In the rows, zero is written as 128.
One turn moves each row of this set onto another row. After a few examples, where does it send each row asked below?
J_357: [135 140  93 129 140  97 130 126 131 107 150 137 138 137 151 142 121 124
 140 112 141 121  84 126]
J_200: [134  91 144 103 104  88 110 142 138 129 142 138 126 136 146 136 130 131
 133 110 141 115 101 149]
J_143: [146 114 128 125 117 141 112 124 135 135 160 115 141  68 115 121 128 122
 107 151 107 128 106 107]
J_244: [120 137 126 146 107 128 120 130 133 153 136 124 129  74 127  97 124 125
 109 135 113 128 146 163]
J_246: [126 110 116 147 107 125 122 127 120 144 141 125 146 154 114 155 106 132
 132 187 120 142 129 122]
J_732: [115  94 150 147 100 144 148 135 104 127 116 139 149 138 113 128 127 112
 119 107 150 117 149 143]
J_458: [128 134  97 155 148 121 128 112 132 108 152 132 126 108 138 118 134 130
 132 114 138 116  83  96]
J_846: [145 100 135 105 129 126 108  96 150 137 151 151 103 111 130 130 129 127
 119 140 141 117  87 113]
J_277: [131 103 151 128  94 120 145 128 123 123 127 164 145 163 110 143 139 108
 115 142 151 113 118 141]
J_10: [122 106 129 138 102 130 127 119 121 151 130 154 129 162 111 134 127 115
 141 178 128 120 144 109]
J_372: [143 159  99 127 117 114 127 139 124 130 142 140 147 152 146 124 116 102
 152 102 136 126 113 145]
J_291: [115  75 136 152 109 119 132 136 109 134 133 144 130 146 116 129 141 123
 144 150 127 112 159 107]
J_605: [116  95 111 174 130 119 126 117 117 137 139 121 125 138 121 149 106 152
 126 166 128 144 143 140]
J_673: [116 165 126 133 106 114 114 127 103 162 139 133 129 103 132 128 134 126
 112  90 102 135 139 145]
J_78: [149 139 131 124 126 123 103 102 127 144 151 134 116  93 129 155 154 126
 112 115 114 130  99  88]
J_546: [135 131 139 113 118  94 100 113 127 141 143 142 108 127 144 160 151 135
 121  97 133 122  95 109]
J_598: [117 117 134 116  96 129 115 141 113 159 140 131 136 130 129 104  98 127
 129  91 124 129 125 166]
J_227: [142 164 107 157 110 128 125 143 126 135 133 135 144 121 137  97 141  95
 149 106 131 122 134 133]
J_26: [111  69 121 167 131 135 129 123  98 137 141 130 125 141 114 132 113 145
 135 132 124 131 151 119]
J_757: [140 120 134 132 116 131 127 119 131 118 151 152 139 155 102 149 123 126
  93 173 152 131  97 125]
J_736: [111 108 133 168 128 154 134 128 110 121 125 114 135 109 112 127 116 133
  98 125 154 132 157 139]
J_30: [129 119 126 158 134 142 120 128 125 112 149 115 139 116 105 144 115 142
  83 166 151 140 123 125]
J_907: [137 158 124 140 117 123 112 118 116 151 147 125 131  73 125 138 151 121
 106 116  97 136 130 116]
J_220: [136 144 107 171 125 139 125 134 125 121 144 121 143  95 128  96 148 112
 138 109 126 116 111  97]
J_321: [117 143 136 114 103  93 106 134 106 152 141 136 127 137 141 144 133 134
 122  76 120 128 114 137]

J_10 moves to J_246
J_277 moves to J_757
And these:
J_907 moves to J_673
J_846 moves to J_143
J_220 moves to J_227

